Each path below is one point turned by a fixed rotation once a step. After each direction that follows a path, write how fast that rotation turns it, in deg/step (0 if it stays still).
Each turn is a multiple of 5 degrees from 10 to 175, or 0.
Each row of a path follows its step; steps can be skipped.
Path 1:
step 0: [  0.4   2.1 -25.0   6.0  22.8   1.5  -7.1   3.8  -4.0 -16.5   3.3  -5.9
 -18.7  20.8  21.3 -17.8 -11.5   0.0  -3.2   7.6 -16.2  16.7   2.0   2.0
   3.2 -26.0  -1.0 -12.0  10.1 -24.0  -3.1 -39.7  -6.7  -0.6  -4.9  20.7
  14.8   9.5  29.7   4.4  23.9 -12.9  29.8  34.8 -14.8  -5.4   2.7  10.2
 -16.1  -0.1   1.9  -6.9  -0.9]
step 1: [-12.1  -2.1  40.2 -14.6  -9.2   6.2   3.4  -4.0   9.7   3.4   7.2  17.9
   8.0  -8.1  22.7  14.8   3.3 -16.0  -5.6  -8.4 -22.8 -34.3  17.6   8.4
   1.7  16.8   3.3  13.2   5.9  13.0  -6.4 -13.5  22.3 -35.9   6.5 -27.0
  -6.2  -4.2  -8.1 -14.7  41.0  -0.6  -1.6 -12.0   3.8  -7.2   9.1  -2.2
  -5.1   6.8 -13.4 -12.3  -5.1]
step 2: [  4.8  12.9  -7.2  22.8  15.5 -16.0 -24.0   3.2  10.0  15.4  -2.9  20.2
  18.7  13.6 -38.3   5.7   2.0  -4.7  -9.2 -19.9  23.5 -11.2 -34.4  17.7
  -9.0 -10.7  11.5 -20.1  -0.5  12.2  10.6 -22.7   1.1 -15.1 -15.0   4.7
   1.7  -2.9   1.5  10.0 -14.1   7.7  21.5   8.5  -8.4  31.7   5.7 -13.6
   2.7   6.8  13.6  10.9  13.0]
step 4: [-11.5  -4.2   2.4   4.8  12.5   7.2 -24.5   0.3 -34.1  -8.3   9.9  -7.6
   5.5 -24.6   9.7  -0.8  -2.8   4.8 -27.4 -30.5 -18.9  22.4  16.6  -6.9
  10.6   4.5   2.9   6.5  12.8  14.0  40.3  -1.3 -13.7 -15.5 -34.7 -34.5
  -7.6  -7.0  -6.9  -9.3   1.3  -2.0   8.1   8.4   1.9  15.2   3.4  -2.1
   0.5  -2.6   8.9 -21.0  -7.2]
step 5: [  0.3  -0.1  16.6  21.6  -8.3  11.0  24.5   8.1  20.0 -20.6   8.1   6.5
   1.0   9.8  -2.7 -11.2   9.6 -13.4  16.4   8.9   6.2 -24.5  -8.8  25.3
 -18.0 -31.0  -1.8  -4.2   0.4   2.7   6.3  17.1  10.7  -3.1  -6.7 -20.1
  19.4  -9.9  19.5   5.6   1.4  42.0 -23.6  -3.3 -11.0  21.9 -21.1  12.1
  18.8   1.6  15.7  10.7  -1.3]
step 11: [  8.2 -16.1  20.0   2.8  -9.5   0.4 -17.7  14.0  10.7 -15.1  15.6 -26.9
  -8.4  17.0   0.2  21.3   1.9  -0.3  14.5 -19.1   9.9  -0.2 -19.0  -6.3
   2.4   2.2  -0.2 -21.0  -2.8 -17.9  12.6 -15.7  11.5 -15.1 -25.4   5.2
  -5.8 -14.2 -18.6  13.5   2.0 -38.7 -16.9  -4.0 -29.3  -6.0 -21.4 -26.0
  -0.7   1.7 -11.0  17.9  20.0]
step 12: [-12.5  -7.8 -23.0  18.0  -3.1  -1.5  14.2  15.1   1.6   9.3  -8.4  38.2
  10.1  14.4  33.6  24.3  18.8  -5.8   1.5  19.1  -3.8   7.2   1.2  -1.9
   4.7 -21.9  -0.6   2.7  14.9 -12.2 -19.2  16.2 -24.7 -26.2 -10.4  17.0
  -2.2  30.4 -11.2  11.8  -3.4  11.6  13.7  -2.6  22.7  -3.9   9.0  -6.1
  16.3  19.1  -9.7  -6.6  -1.0]
step 13: [ -0.3  18.4 -13.1   9.8   7.1   6.2   5.1 -45.6 -33.4 -21.2  19.2  -8.2
   1.0  -4.3   1.4   2.4  -4.3 -17.5 -10.6 -23.8   1.8 -28.2 -10.4  12.5
  11.0  17.4  10.9  17.1  -7.5  10.8 -20.0   6.5  -6.3   8.9  -0.8  -8.7
   7.1  -4.8   4.8 -17.7 -12.9 -30.1  -6.8 -20.6  -5.1  -2.1   0.3 -26.2
  -3.0   9.9  16.5 -17.0  11.2]
step 14: [ -9.4 -14.5  11.1  -0.1   1.0  13.7  -0.8  -5.6   8.7   7.5 -19.3  14.9
  23.3  -3.6   5.5 -20.0 -10.0   5.0   0.9   3.6   2.8  28.8  -2.1  12.3
 -10.2 -10.5 -18.2  15.9  -9.1  -4.6   5.1  -8.3 -16.1 -34.1  -3.6  25.4
 -14.9 -20.6   3.2   6.1 -16.6   9.9 -25.6   2.3 -22.2   9.8 -26.5 -17.2
  15.2 -41.9   0.8  15.6  11.6]
step 15: [-24.3   3.2  -3.1  24.9   8.2   6.1 -20.6   3.2  -0.8 -17.1   8.0  -9.8
 -30.4   9.8   6.0   5.7   0.4   2.3   0.0   4.1 -19.3 -10.8  16.5   0.1
  -5.7  10.9 -13.6   2.5  33.4 -11.5  -4.0   1.9  -6.5  18.1  -1.7   4.4
  14.7 -24.6   2.7  38.8  -3.5   2.2  15.8  -9.0  23.2 -30.4  15.4   7.7
  30.7  11.1   0.1   5.7  22.5]
Speeds:
[ -1.8   0.1   1.5  -8.2   3.3  -1.0   2.6  -5.7  -4.1   1.8   8.4  -8.5
   0.4  -1.7   7.6  -2.7  -4.0   2.1 -11.7  -0.8   2.9  -4.0  -7.7   2.9
   2.7  -1.0  -5.7   0.5   5.7  -0.6   1.6  -1.5   2.2  -1.2   4.5   0.7
  -1.4  -1.0 -10.6  -5.4   2.2   2.0   2.4  -7.5   3.2   7.3  -0.2   2.0
   4.0   0.6  -0.1  -3.5  -8.2]
120
[ -2.4  -3.5   4.1  -7.5   2.3  -8.1  -2.5  -0.2   1.4   0.5  -2.6   5.5
  -5.9   0.8   8.9   1.4   3.8  -1.9   2.3 -10.1  -6.2  -0.5   1.2  -6.3
   7.6  -2.9  -1.6  -4.1   5.3  -3.8   4.4   5.4  -2.0   1.4   1.5  -3.7
   2.4  -3.4   7.2   7.6   5.3   5.0  -2.6  -1.9  -0.4   7.1  -1.7  -3.0
   2.9   7.5  -6.2  -0.3   2.7]
100
[-4.5 -2.2  1.3  6.4  4.1  0.5  2.4 -0.1 -9.6  5.0  5.7 -5.5 -4.0  2.6
 -5.5 -6.1 -1.7  5.9  2.8 -3.0  8.6  1.6  1.7 -0.6  8.7 -0.7 12.3 -2.0
  5.5 -4.2 -0.6 -3.7 -2.6 -2.1 -3.2  2.4  5.4  3.3  2.2 -2.2  4.3  0.9
 -1.8 -1.2 -7.2  5.7  1.9 -1.1 -3.2 -2.1 -2.5  9.0  2.8]
160
[-11.9  -1.2  -3.5   0.4  -3.8  -3.1   1.4  -5.2   3.4   4.5   1.1   3.0
   4.9  -0.7  -8.3   4.2  -2.0   7.3  -3.2  -7.6  -2.9  -4.1  11.4  -0.2
  -6.7  -9.3  -2.7  -2.7   6.7  -2.0  -2.0   3.7  -1.7   1.2  -7.3   5.3
  -2.5  -0.7  -5.5   0.1  -3.7   2.8   2.4   2.1   2.6   3.0  -1.0   5.3
  -5.0   2.6   2.0  -1.2   0.9]
140
[ 5.7  2.6 -0.2  3.1 -6.9  0.9  6.1 -0.7 -2.4  1.1 -2.3  2.2 -8.3  3.5
  6.9 -3.9  4.4  2.1 -1.8 -9.4 -7.3 -0.7  1.1 -4.0  2.8 -3.6  3.9  3.1
  4.2 10.8  1.3  1.2 -1.2 -2.3  2.3  4.6 -3.5 -2.3 -1.4 -2.1 -2.8 -3.7
  1.9 -2.5 -4.4 -6.1 13.9  5.6 -2.6 -1.6  5.1  0.7 -4.3]
120
[ 6.4  0.2 -9.1  0.4  6.0 -0.4 -9.1 -5.0 -1.5 -0.2 -0.8  1.5 -8.2 -2.5
 -8.8  4.2 -2.4 -0.9  1.0 -0.6 -9.7  2.0 -3.8 -2.2  2.6  5.3 -4.5  1.8
  4.9 -1.6 -2.8 -1.3  1.9 -0.1 -6.9 -4.9 -2.0 -1.3 -6.5 -4.6  5.2  3.0
 -4.3 -5.6  1.9 -2.5  0.8 -1.3 -2.5  4.6  7.9  9.8  0.5]
160
[  5.5  -3.0  -3.7  -0.3  -9.0   2.3   4.1   2.1   1.8  -2.6   3.9  -6.3
   3.2   2.8   1.2  -0.4   1.7   7.1   0.3  -0.2   5.6   5.2  -1.0 -11.6
   0.2   1.1  -5.8  -2.8  -0.4  -0.8  -6.8  12.8   3.6   2.1  -0.3  -6.6
   0.1   3.2  -0.1   1.4  -2.0  -3.6  -3.7   4.4   2.8   5.0   1.1  -5.2
  -5.9   3.1  -0.6   7.0  -8.3]
25
[ 6.2  0.4 -0.1  7.9 -5.2  0.8  0.9 -7.5 -2.2  2.4 -0.3  8.0  0.2 -8.9
  3.3 -2.5  0.2  3.9  4.2 -4.4  2.2  0.1 -5.5 -0.1  2.6  1.8  7.1 -2.6
 -4.6  2.5 -6.8 -1.8  9.6  2.2 -0.2  5.0  7.8 -5.3 -6.3 -0.7 -1.8  9.4
  2.2  4.2  5.4  1.1 -5.2 -0.6  1.0  7.4 -2.5 -4.6  0.1]
100
Path 2:
step 0: [-23.3  19.0  15.6 -10.7  -9.6  10.8 -18.4 -21.3  17.6  -9.9   5.3  15.9
 -16.8 -28.3   0.4  20.9  14.3  13.9   6.1  34.6   9.9  10.8  -0.3  -0.5
 -33.3   2.6   0.5  19.6  14.4  23.8 -45.1 -31.9 -12.8 -11.4  -4.2   5.2
  -8.5 -19.3   7.3  -9.3 -17.3  25.8 -11.7  -0.3  -4.7  -4.7   3.3   6.3
  24.3  22.4 -15.9  -4.2   9.3]
step 2: [ 12.9  11.2  27.9 -10.3  14.2   4.7   7.2   9.6  -1.5 -19.6 -27.0  52.7
  12.5   3.3  19.0   0.4  19.2   3.7  -2.3   6.1 -15.7 -15.9   0.5 -14.6
  15.1   4.1   1.1 -19.8   9.7 -10.2  41.9   1.9 -25.1 -13.5  -8.9   9.3
 -24.3 -14.0  10.4 -18.1 -13.5  10.3  -3.9   9.7   6.5 -10.9  36.6   9.6
  19.7  26.3  -1.5 -13.0  -1.7]
step 3: [-10.7 -14.2   5.2 -13.1  -2.4  -3.0  15.3   9.3   6.1 -17.1  -4.6  -7.7
   3.2   6.7  31.2  -2.5  -0.6   5.9   1.1  17.9   2.8  26.9 -26.7  -5.8
 -15.9   7.8 -29.2 -15.3   0.7  31.3   0.3  -2.3  10.5 -12.2 -14.7  20.7
  -8.0 -32.6  40.6  22.8 -20.8  21.1   8.8   8.4  12.3  12.6   1.6  18.6
  -4.7   1.8 -35.8 -13.6 -36.2]
step 4: [ 33.8  -5.4 -10.3  -5.3  -7.4  -6.6   2.5  46.8   8.4  30.5   8.5  -4.7
  -8.3   4.3   9.3   1.2   4.8  -0.9   3.2  14.8   3.3 -18.2 -33.9  -4.1
   1.4  19.9 -11.1  12.8  -7.1   4.1 -11.5  26.7  -2.6 -16.3  12.4  20.1
 -34.3   4.0  12.1  24.3 -21.9  -1.6 -52.8   6.1  -7.9 -14.6   4.6  15.6
   2.8  -4.0  10.1 -10.4  10.2]
step 5: [ -4.6 -22.8  10.8   5.7  10.7  18.9 -10.4   4.0  -5.5 -10.6  16.8   3.6
  30.6  -9.4   8.7 -11.3  35.5 -19.4  -6.9  19.5  -4.3 -24.9  -8.4   4.8
  21.4  -9.3  25.7 -34.9  -0.5  24.5  -2.2  -2.6   4.1  26.2  11.8   0.6
 -43.9 -24.3   8.9  19.1  -2.2  24.1  -3.9 -16.1  10.4   4.0   9.3  15.4
   7.7  -5.8  25.8  -2.8  23.3]
step 6: [ 17.7 -18.5 -10.3  -3.0   7.2  -6.4  14.7 -29.1 -16.5   0.4  15.7  34.3
   3.8 -15.7   1.7  -9.1  -1.2  25.2  -1.8  26.9  22.7  33.1 -28.8  39.0
   8.0  11.5 -14.5  -9.7   0.9  40.3   0.0  18.8   6.3   5.4 -20.2  15.5
  -8.5   6.9   4.6  15.2  17.5   2.8   9.8 -20.4   6.0 -29.7  -6.9   0.0
  16.2  -5.2   4.9  -5.8  -2.1]
step 7: [  2.0  -0.2   4.4  24.7 -19.4 -13.9 -11.1  -0.1 -25.0  11.4   8.7  -2.3
 -24.7  29.0  13.8  -1.5   4.2 -13.5  -8.1  40.9   9.5 -16.3  15.1  22.8
 -23.1  10.2  18.1 -11.0 -19.0  -4.8   2.2   0.2 -15.2  -3.0 -16.3  22.7
 -11.1  36.5  20.8  -2.3  -3.7  28.4 -16.5 -15.8 -23.1 -32.3  19.3  -0.7
  -0.2 -12.6  12.8   2.5 -19.7]
step 8: [ 14.9 -15.0   3.1  -2.9 -10.8  -4.6  -0.9   1.8 -15.6  -0.9  21.3  -4.0
  14.9 -42.2  14.5  -6.5  12.2 -19.5  -9.3  -7.1  22.6  -1.0   4.4  12.0
 -36.2  -2.6  -1.1 -28.2  27.8 -15.6  13.3   2.6  -6.8  17.6  -3.6  22.6
  -9.9  13.0  43.3 -30.9 -11.1   9.7   9.1   9.7  14.0   9.6  11.7  -1.5
  11.4 -19.9   0.1  24.0  32.3]
step 9: [  2.9 -21.6   0.7   1.0 -31.6  -3.6 -16.5  -3.7  20.1  -2.0  12.6  38.9
   0.4 -14.3  -0.1  10.5   1.3  -9.8   7.6  29.8 -12.8   9.7  20.6   8.0
 -12.9   7.5 -14.1  25.9  32.9  30.7 -11.3  24.8   1.8 -24.4  15.7 -13.5
  -9.2  22.9  20.3   1.8  -5.5  14.4  24.7  18.8  23.7  -9.2  -1.0 -20.8
  22.5   9.4  11.0   9.0 -12.6]
step 13: [ 22.5  -0.4  14.8 -11.6   9.0  -0.7  10.0 -10.9  42.2  14.5   6.5  15.7
 -11.3 -12.9  21.7 -34.5 -17.8  -3.2  -9.7  -9.3  32.2 -19.4   6.4  -3.3
 -13.6   8.0  20.1  -9.3  18.1  -0.5 -13.4  -1.5  -1.6 -25.9 -30.9  -5.1
 -30.4   7.7 -24.0   2.7 -32.9 -13.0 -36.2  -8.4  -3.0 -10.2   2.0   6.5
   2.5   0.0  14.4 -15.9   0.6]
Speeds:
[ -3.6   3.2  -5.1  -0.6  -4.7  -4.0  -4.7   4.9   4.0  -3.5  -5.9  -2.9
   0.9  -1.4  -3.1  -6.3   5.2  -0.7   0.6   3.3   1.5  -1.2   2.9   3.8
  -2.7   4.9  -6.6   7.1   7.7  -1.5  -0.3  -6.3  -3.7   0.0  -4.1  -3.4
   7.7  -5.1  -1.3 -14.2  -3.0   0.7   2.3   2.9   2.0   1.6   1.8  -7.5
   2.6   3.9   5.0  -8.6  -0.4]
35
[-3.4  5.5 -4.4 -7.2 -0.1  2.9  4.2 -4.1  7.9 -0.1  7.5  2.3 -9.9  0.7
  0.3 -8.5 -0.3  6.1  2.6  6.5  2.2  1.3  5.2 -6.9 -3.1  3.2 -6.4 -0.6
 -2.5 -2.7 -2.1 -1.8  5.7 -2.4 -1.9  1.2  2.9  2.3  0.9  5.8  5.2  8.8
 -3.9  4.9 -3.5 -3.7 -7.9  0.5 -1.3 -4.4  2.7 -4.1 -4.4]
115
[  6.0   0.2  -2.6  -9.3   2.1   3.2   3.9  -5.7  -1.7  -1.3   0.0  -4.6
  -1.5  -7.8   6.4  -1.7  -2.2  -4.4   6.2  -4.1   4.6  -0.4  -3.5   6.6
   0.9   1.8 -11.0   3.2  -0.1   2.0   9.0  -2.9  -5.2   3.9   3.8   2.7
   1.7   0.1   0.7  -0.1  -0.8  -5.4   2.5  -5.0  -0.8   4.4  -1.4   1.9
 -11.1  -9.5   1.3  -1.8   3.0]
160
[  1.1  -2.8   0.4   1.2   0.9  -4.9  -1.2  -1.5  13.7  -0.8   5.5  -7.8
  -1.1  -1.6  -4.8   1.0   0.4  -2.0   2.4   7.1   0.7   6.0  -2.3  -2.8
  -1.9 -10.7  -0.8   0.2  -0.3  -0.7  -1.8   0.8   2.1   2.9   7.4   2.7
  -2.9   5.4   5.3  -5.5  -5.2  -0.6  -7.3   1.7  -3.0   3.3   2.8  -1.1
  -7.5   7.5  -0.2   1.3  10.6]
90
[ -0.9  -0.6   5.2  -1.4  -4.2  -2.8  -3.8   2.2  -3.3   2.7  -0.8   2.5
   6.6  -1.8  -0.5  -5.1  -1.2  -7.8 -10.5   1.1   2.9   7.1  -1.1   7.2
  -4.4   3.6   3.9   5.8   0.7  -3.2   9.5   0.0   7.9   2.9   4.8   4.2
  -1.8   3.5   2.3   2.6   2.5   5.1  -1.5   0.8   2.8  -2.5 -10.7   0.7
  -4.9   5.5   9.0   1.5  -3.1]
20
[ -3.7   1.1   2.2   4.3  -0.2   0.2   1.0   4.8   2.3   7.5  -7.3  -2.1
   5.1  -1.1   5.9  -7.8  -5.0   8.2   1.5  -2.1  -5.7   3.3   7.4   2.1
   0.7  -0.6  -3.0   4.3  -1.1   4.3  -6.2  -6.0   2.4   5.5   0.0   6.2
 -12.7   2.0   0.0  -0.5   6.1  -2.3   5.6  -3.2  -7.6  -2.6  -0.2  -0.4
   0.9  -2.0   0.1  -3.8   7.1]
55
[  1.3  10.7   3.9   0.3   1.9  -1.6  -5.0   6.0  -0.1   2.0   9.1   6.5
   4.3   1.7  -1.9 -10.4   4.4  -7.4  -2.6  -6.0   3.2  -3.0  -2.7  -6.5
   7.2   0.1  -3.4  -5.5  -5.2   0.9  -2.4  -6.9  -5.1   2.1  -0.7   3.6
  -2.4  10.2  -4.2  -4.1  -2.2   1.1   0.5  -0.4  -0.3   5.8   3.5  -0.9
  -1.5  -1.1  -0.6   3.1  -3.7]
125
